Rows are one point carried round by a steady rotation, each followed by how many steps it has turned.
The counts run from 0 to 331.
[ -4   1  10  -5   5   6  -2  -1  -5  13 -16   3  15 -17  -9  -2   8  12
   0   9   7 -19   2  -2  -9 -10 -16 -11 -21  18  11   3   5   7   7   3
   4 -22   0  -8  -4   6  -7   5  -8  10 -19   5  -1  22  -8  -4   4   7
  -6   2   2   0  12  -7  -4]
161
[ -8  20  29   4   1   7   5  -6   2  -7  -7   2  -5   0  19  12   4   0
   9  18  16  -5 -10   3   1  -9  -9  -7  15  -4   0  -6   4  -7   1   8
  -4  -3  10  -3   1  -8  -5  -7  13   1   0  -8   2  16  12 -21  12 -11
 -14  10   6 -16  -2   0 -13]
122
[  5  17   6  -7   5 -13  10  -6  15  -6  -4  17 -11  -4   0  -5 -21  -5
  10  -8  10   8  15   0  14  -3   6  10   7 -12  -6  -4 -17  15 -10   4
   2   3   9  -1   2   5   1  -5   7 -15  12 -15   7  -6  11   6  -5   9
 -14  -1 -16 -22  13  -4 -14]
283
[ -1   4   4 -19   3 -10   3   2  -1  -7  12   4  -6  -6   6  -7   2   3
  13  -5  -9  18  -1  -3  -4  -7   3  21  -1 -14   8 -10  10  27   1  10
  -8 -10 -21  19   9 -11   2  -2 -10   5  16   1  -8  -4   5   9   1  -6
   2  22  -3  19   5   0   0]
197
[  9   7   5   9  -3   2   9 -10   3  -3  -1   7  -5  15  -2  -4   0  -2
   2  -5  21 -16   4  16   9   3  -3  -6  23  -3 -16   1  -4 -11 -10   3
  -1  14  30  -2  -7   3  -2   1  19  -1   9  -9 -10  -5   9 -10   0  -9
 -12  -7   9 -21  -9   4  -7]
128
[ -3  -2  29   8 -12  -7  -2   1   3   1  -4  -7  -4 -16 -13  15 -19  -6
   8   7  -5   5   6 -12  -8  -7   0 -15  -8   6  -3 -14   1  -8 -13 -18
   8  -4 -15  12  -7   0  -4   0   1  -9 -12   5   6   5 -17 -21   0 -11
   6  13   3  -1   8  -1   4]
70
[  4  19 -24   7  -8  -3 -12   5  11   4   2  -8   2   6 -13  -5  -9  13
   4   2  -5  -1  12  -8  13   3 -14   5   7  11   6  -4 -14  -3  -9   7
  -5   2  20  -7 -14  -7   0 -21   2   8 -11 -19 -13 -16 -14   6  -7  -3
   7  -4   1   6   2  -6  14]
330
[  3 -17 -16   5   8  -5   1  -6 -17  15  -2   6   1  15   5  -6   8   6
   5  -1  -2 -24   4   3  -5  -5  15   9 -20  -3   5  14 -15  -4   1  11
  12   8 -11   1  10   7  -4  10  -3  -3 -13  -1   1  13   4  12 -14  20
 -12 -20  -7  -2  -1   6  -3]
0
[ -7  14  -4  10  -7  -6  -2  13   5   4  -3  10  -2 -19 -10   3 -21   3
   2  11  -8   9  16 -19   2  -4 -10  -4  -8   9  12 -11  -9  12  -8   6
 -16 -10 -11  -3  -6   3  12 -19   0  -1  -1  -3   7   1 -12  -6  -4   5
  -2  10   1   6  16 -15  13]
322
[ -5  13  -6   5   1  -2  -5  19  -1   4  -6  22  -4 -18 -15   9 -11  -2
   2   8  -2   6  16  -4  -1  -3  -8 -16 -11  10  15 -13   2  -3  -6   0
  -8  -9 -13 -14  -6   7   9  -7  -8  -8  -1   4   7  14 -16   2  -3  11
  -4  10  -5  -6  15 -13   4]
170
[-13  -4  -2   8   8  -2   4  -1 -18   3   6  15  -6   0  20  -7  -4   1
  -1   1 -13  12   2  -9  12   7   5   5   4 -14  -2   2   2  -3   6  11
 -21  19 -10  -7  13   6   9 -10   5   2  16   5   6  -2   1   3 -16   9
 -16  -5  23  13 -13  -8  16]
105
[-21  10  18  -1  12   2  -1   6  -7   3 -19  -1   2  -3  25   6  12  -1
   4  10   1   4 -10  -6   7 -13   0 -10  -6  -6   9  -6   5 -14  15   4
  -5  -4  -4 -12  12  -6  -3  -1  -3   3  -6  11  13  24  -5  -9   4   8
 -14  10   9  -7  -8  -6  -5]
261
[ 12 -13   6  13 -13 -17   7  -5   5  -7  15   5  -5  -7  -5 -10 -24 -10
   4   2   7 -12  -1  -5  -6   6  -9  -7   3   6 -12   5   7   3 -17 -22
  -4  10   3   6  -8   6  12 -13   9   0   7   6   1 -12  -5 -13  -3 -16
   7   6  12  10 -19   9   6]
219
[ 13  -5   5 -14   6  -1   1 -14  14   7 -10 -10  10  10  -8  -8   4   9
   0 -18   7  -8  12   5   2  -1  -4   8   0   1 -18  -1  -2  -9  -3  -1
  12   7  20   1  -4   5 -26  15   6 -11 -18 -13  -9  -3   7  11 -11  10
   0 -16  -2 -16   7   3 -13]
292
[ 12   4  -1  -7   7  -2  11 -11   8   7  -9  -8   1   8 -16 -17  -3  10
   1 -14   8 -13  -4   9   5  -9  14  17  -9  -5   5  11 -16  16  -5   9
   6   0  12  13   4   4 -15  10   2  -1   1 -14   2 -13  11  11   5   0
 -12  -9 -14 -10  15   6  -8]
290
[ -1  -7  -9  24 -10 -14  -1   2  -4   2  -2   8 -13   8   5   5 -25   0
   6   6 -14  -5  14 -12   5   7  15   4   6  -9   3   3 -29  -5 -18  -9
  14  11   0   2 -11  -1   3  -8  -6  -4  -9  -5  -2 -13  -2   0  -6  -3
   0  -7  -6  -6  -5   6  11]
230
[ 12  -5   9  -2  -8  -6  -6  -7   4   5  -6 -23  12   4 -20 -10   3   1
   7  -2   1 -10  -5  10 -15   0   1 -17  -7  16  -6 -11   8 -19  -4 -12
   2   3  -8  17   7   4   1   4   4  -7 -26   0  -5   5 -22 -11 -13 -10
  13   1   8   5 -10   1   0]
63
[ 13 -20   1  -9   6   3   3 -10   5   5   9   8   7  11 -12   0   2   1
  -9 -16  13  -9   4   8   0   6  -4  -1   1   4 -12   4  11  -6  -7  -5
  13  11  13  -6 -10   1 -19  18  14 -12   4  -8  -4 -11  15  10 -11  13
  -4 -21   0 -13   2   8 -12]
141
[ -7  13   9  10   7  -4  19  -4   5 -13   4  14  -4  -7  16   2  -7 -14
   4   9  23   2 -15  -5  10  -3 -10  -7   9  -7  -2   8   4   8  -1   6
 -14   2  13  -7   5  -5  14 -19  20   3  19  -4  13  -1   5 -10   8  -6
 -13   9   7   2  -7  -2  -7]
120
[ -3  -2   6  -2  10   0   3  -3  -4   6 -11  11  15 -22  -6  -2   0   9
   0   3   4 -22   4  -4  -9  -8 -19  -6 -24  17   6  12   8  18  10   6
  -4 -17   7  -8  -7   9   0  -6   1   8  -8   3   8  18   0   0   7   3
 -11   0   3   9  14   2   1]
160
[-12  -2   4   1  19  -3   9   0  -4  -6  -6  18   1 -12  22 -15  -7  -7
  -5  -5   2   2  -3  -8  14   3 -14  -2  -1 -10  -1  10  12   3  15  -5
 -12   5  10 -21   4   6  10 -10   8  13  14  13   5   6   5   1  -4   9
 -14  -3  19   8 -15  -3  -4]
258
[  1   0 -24  15  -5   4   2  14  -1  17  -8   8   5   7 -20 -10   9  -1
  -4   0   3  -8  -2  19  -6  -2   6 -13 -23  16  14   4   1  -5  -8  14
  -9  -8 -13 -10   6  12  13  -5  -2  -1  -8   3   4   8 -17  12  -8  13
  -1  -7  -2   1  10 -10   7]
164
[  9   7 -15   4  -3  -3   2   3  -1   4  -8  16   8  -3 -18 -20 -10   4
  -5  -7   5 -21  10  11  -3   1 -12 -11 -10  20   5  13   3   9  -7   6
 -19  -1  10 -10  -7  21  15 -11   3   9  -4   5   0   0  -9   4  -9   3
  -4  -7   9   6   8  -4  10]
166
[  7 -22  16 -13  13   4   9  -6  -1  10   1  -1   9  -9 -11   7  14   4
  -1   1   5 -12 -11   0  -8  -5  -7   1 -19   7  -1  -2  17   5   8   1
  13 -10  -1  -4  -4   4 -29  21   2 -11  -7  -1   8   8  10   6  11  11
  -6  -6  -7  -1  13   6 -19]
148
[  0  20 -11 -14   2  -5 -10  12  13  -3   4   2  -5  -9  -1   3 -11   3
   6   0   3  10  -3 -19  11  -3 -14  15   0  -4  19 -11  -2  21  -5   0
  -1 -21  -1   0  -2 -21  -6  -8  -6   0   1 -13  -3  -7 -10  15  10   1
  13  14 -15   5  10  -5  -2]
185
[  8  -9   6  -2  -4 -16   6  -4   0   1  12  -8   1  -6  -3 -11  -6 -15
  10  11   0  -4 -30  -1 -14  -8   4   5 -15  -4  12   3  11  14  -2  -3
  -3  -1 -15  21  18  -4  16  -7   2   3   2   8  11   0  -6  -4   5 -13
   6  18   1  25 -10   5   0]
211
[  1  -8  17   1   0   0  10  -3   5   7   0  -1   8 -28 -17 -11  -9   1
  -3   1   3  -7  -1  -6  -6  -4 -18  -5 -23  22   0   6  19  17   3  -4
 -12 -12  -2  -4  -7  15   1  -6   2   9  -5   6  13   5  -2  -3   6  -2
  -3   5   7  21  16  -7   3]
311
[ -3  10   8   5 -12  11  -3  18   9   0   2  -5   0  -7 -19   9   0   0
  -8  12   5   1 -11  -5   0  -1 -24 -13  -2  19  13  -6  10  -1  -5  -3
  -5 -16   0  -7 -17  -7  -9  -7  -3   5  -6  -3   1  -1 -14   0  18 -17
   9  10   2  11  13 -12   7]
325
[  1  11 -17   2 -13   4 -19  13   9  -1   4  -6   1   3 -14   2  -6   7
   2  -2  -2   3  14 -10  10   5 -21   1  20  11   0 -11  -2  -8  -5  -7
  -5   5  17  -2 -19  -9 -10  -9  -1   1  -8 -14 -17 -15 -13   3  -7  -3
   8  -8   9  -2  -2 -10   8]
331
[ -4  21  -6  12   9 -10   2   5   6   0 -13  16 -11   6  11  -2  -4 -15
  11  -3   8   7   7   6  19  -4   8 -10   2 -12   0  -7 -11 -17  -2   3
  -9   8   3  -8  19   8  19 -10  14  -9   6  -4  11   9  -7  -1 -15  17
 -11  -3   2 -24 -15 -10   0]
269
[  7  -1   3 -20  -5   1 -16  -7  -1   3   5 -24   6  12  -4  -8  20   4
  12  -3   2   6 -12   7 -13  -8  -4   5   1   1  -2 -13  21 -10   5  -4
   5  -4  -7  18   7 -16 -12   9  -7   1 -19   1 -17   1  -9   1  -7  -6
   8   8   6  13 -17  -1  -5]
201
[  3   1  17   4 -10 -21   1  -9   8 -11  -1   2   3 -24  -9  -7 -32   0
   6   7   0  -6  14 -15  -2  -1  -8  -6  -2   4 -11  -7   1   9  -7 -18
  -4   1   6  11  -6   8  10 -19   8   0  -8   5   5  -4 -12 -20  -9 -11
   7  10   8   9  -3   6   8]
68
[  9 -13  -5  -3   2   6  11  -4   3  15   3  -9   6   4 -22 -12  12   7
  -4 -10  -2  -3 -15  14  -2  -8  16   6 -28   7   4   7   1   7   0   9
  -1  -6 -22   6  11  12  -9  16  -3  -4  -7  -2  10   2  -6  15  -5   7
   1  -8  -9   9  18  -5  -1]
302
[  5  -8   4  16 -25   0   4   0 -14   2  -5  -8 -13  18  -2   6  -4  10
   5   6  -2 -12   4   7  -8   7  19  -7  10  -3   4   4 -19 -13 -18  -9
   8  13   2  10 -16   4  -2   0 -10   3  -5   4 -11  -8   1 -17   3 -23
   0  -1   3  -5  -5  11  12]
228
[ 10   6   4 -24  -3   0  -1  -6  -6   1  -3 -13   1  14  -7 -21  15  10
   6 -22   0  10   4  22 -11 -10  17   4  -1  -4 -11 -10  12  -1  -1   4
  -5   7 -13  20  12  12  -6   8 -10   0  -3   9 -15  -2  -5  -3 -15  -6
   0   0   9   5  -6  -2   1]
51
